Named moves (each a turn or a mirror), then the moves between two rows, first move first; the first pair answered
q_502:
[ 11  -6  -5  24 -17 -12 -11  17 -16   3  -4 -10   9 -15   6  34   6 -15
   0  15  -8  -5  -2 -14 -13   1] -> [  3   5  12  23 -24  -5  16  16 -24  17 -11 -21  -5   4  -1  24   3   1
  -1   9   5   3  -6 -16   7   3]
[ -1  15  -6  16  -5   0  -3  -7   2   3   3   8   6 -13   0  19   8  -8
   8  -4  -5  16   9  20 -14  -5] -> [ -3  19  11  18 -12   7  10  -7  -4  14  -2  -3  -1  -2  -2  13  -1   2
   8  -3   7  23   4  12  -6  -1]
[ -1  24  12  -1  -9 -17  25  16  -4   9  -9 -21   2 -11   3 -23  15   3
  31   0  24  19  14  -5  16 -11] -> [  3  12  -9  -3  -7 -27  -7  14   6 -14  -4  -7  18 -36  11 -11  28 -18
  30   3  13  10  17   4  -1 -19]
[  4 -16 -13   5 -11 -10  -6  21   0 -17 -10  16  20 -11  10   4  13   3
  13  14  -6  10 -12  19   1 -13] -> [  2  -5   9   1 -20  -4  18  22  -9  -2 -10   4  10   8   4  -6   2  26
  16  11   4  18 -15  10  19  -9]
q_56:
[  1  20  -4  -2  -2   9  15   6  -7  13  -1  -6 -10   1   2   2  14   6
  -4   3  -5  13  -4   3  -1   5] -> [ -2  16  -7  -5   4  10  10   3  -6   6 -11  -5  -6   9  -1  -2  15   4
  -3   0  -5   5   2 -11   5  -3]
[ -5   2 -13   6   3  -4  -9   4  -1 -11  -1   7  15 -10   6   6   0 -13
   0   6   5  -3   1   4  -3  -4] -> [ -1   1 -10   7   6  -7 -10   3   3 -12   2   6  10 -12   5   4   8 -12
   0   5   1  -2   2   7  -7  -2]
[  6  -3   5   5 -19 -10  -4   8  -2  15   6  -1 -15 -16  -4   1 -17  -4
 -13  14  -3  11  -8  16  -8   3] -> [ 16   3  -4  -9  -5   5  -1   4  -4  12   5  -4 -17  -8 -11   6  -5  -8
  -8   7 -16   5   2   2 -16  -4]
[ 25 -23   2   8 -11  16 -20  -8   8 -17   6 -11 -13 -26  19   5 -22  -6
 -29  -1 -29  -5 -16   4 -12  50] -> [ 30 -27  -5   1  -2  20 -19  -8  10 -20   1 -11 -11 -22  14   4 -16  -7
 -25  -7 -37 -10 -11  -3 -12  47]
q_113:
[  7   5 -21 -14  14  -5  15 -10 -15   1  -9   6   5   1  -7   1  22   4
   5  -8  -2  -5  14 -10  -2  -2] -> [ -7  -8 -10  11 -10 -27   1  -9 -14  -3   0  18  15  -6   0  -9  -3  -1
   2   5   6   3   2  -3  14   2]
[ -2   6 -11  18 -12  -5 -18  12  -7  -3   8   7  14 -21  -8  16   4   4
  15   8   9  11  -4  19   0  -5] -> [  5  22  -7  12   1  17  -6  12  -9  12   3  -1  -1 -13 -18  23   8  16
  21  -2   2  12   0  18  -6  -2]
[  6  13   2  -7  -4  18   6  -2   5  14   2   1  -8   0  -6   7   8  -5
 -15  -5  -6  -3 -14   0   5  12] -> [  1   2 -12 -13  -4  10  -7  -5   0  -6  -2   9   7   5  -6   9  10 -20
 -19  -6  -6 -16  -9  -8   4   0]

Between the rows of a pair lie 2 to 3 moves.
[-12  11  -2 -14 -11 -10   8  -4 -18  -1  -2   2  22  23  -8 -12  23  -6
   8  -5   7   5  -4  -3   4 -32] -> [-11  13  12   9 -23 -21   5   1 -16  13  16   2  13   4  -3 -12   9  -1
   5   2  10  19 -19  14   9 -13]  q_502 then q_113
[  6  -8 -15   5   4  -3 -16  -3   7  -7  13  13   8 -20   2  17   1 -10
   2   1  -1 -11   2  12 -25  -5] -> [  4  12   6  -7   1  11  29  -4   0  18   3 -10 -14  12  -9   3  -6  18
  10  -7   6   5   2   1   0   2]  q_502 then q_56
[-12   3  -6  11  -1  -6 -13  -5  -4  -4   6  19   0 -13  -3  18  16 -23
  23  11   3   8  -3  34 -12 -12] -> [ -6  23   6   7   1  10  12  -4  -6  21  10   7 -15   3 -12  15  11  -5
  27   4   1  16  -3  31  -6  -4]  q_113 then q_502
[-13   2   5   2 -14  -4  18  -1  -4   5  -7  -6  -4  15   1 -17 -16   4
   6  -4   6   7   0  -4  10  -5] -> [  4  13   1  -7  -6  10  22  -1   0  16   3  -6 -11   3  -5   0   1   9
  12  -6   0  13   6   3  -7  -4]  q_56 then q_56
[ 24  17   8 -17  14  31  13   4   3  12  -5 -10 -20  12  -6  14  -1  16
   1  -8 -16   2   4 -12  -1   0] -> [ -9 -14   1  14 -13 -30 -23   1  -1 -13   5   6  18  -9  13   5 -20 -17
  -4   6   2  -2  -8   4   9  -7]  q_113 then q_56
[  9   3 -25 -11   7   6  -5  -7   0 -11  -9   1   3   1  -6   2  13  -4
  12  -8  -2 -15   7  -5 -10 -16] -> [ 12  12  -1  -5   4  15  17  -6  -5  13  -6  -9 -15   9 -10   0  11  16
  13  -5   1  -4   3   3  -3  -5]  q_113 then q_502 then q_113
[ 19  -2  -3 -24  27  17 -13  -7  18   5  -6  -3  -9  22 -11 -11  -3 -25
   8 -22 -22 -34  22 -45  -1  -5] -> [ 37  14   4 -10  21  19 -12 -14  16  42  15  -2 -27  -5 -16   1   2 -18
  18 -11 -29 -12  11  -9 -23   4]  q_113 then q_56 then q_113
[-24  -4  -1   2 -24 -28  11   5 -13  -1   1   0  17   7  -4  -6   3  -6
  10   6  18  10  -2   6  12 -17] -> [ -6  19   0 -15  -6   1  32   2 -18  20  -5 -11  -3  19 -18   0  19  12
  14  -4   4  17   2   1  -2 -15]  q_113 then q_56
[  3  -8  13  13   7  -3 -29  -3  -1   7   9  15  11 -26  -3  10   6  -4
 -10  10 -13  12   0  12 -16   7] -> [-20 -15  18  12  -8 -20 -26   3  -9 -10  -2   4  25  -3   2  -6  -4  -9
 -13  10   5   6  -2  -2   7  -1]  q_502 then q_113 then q_113
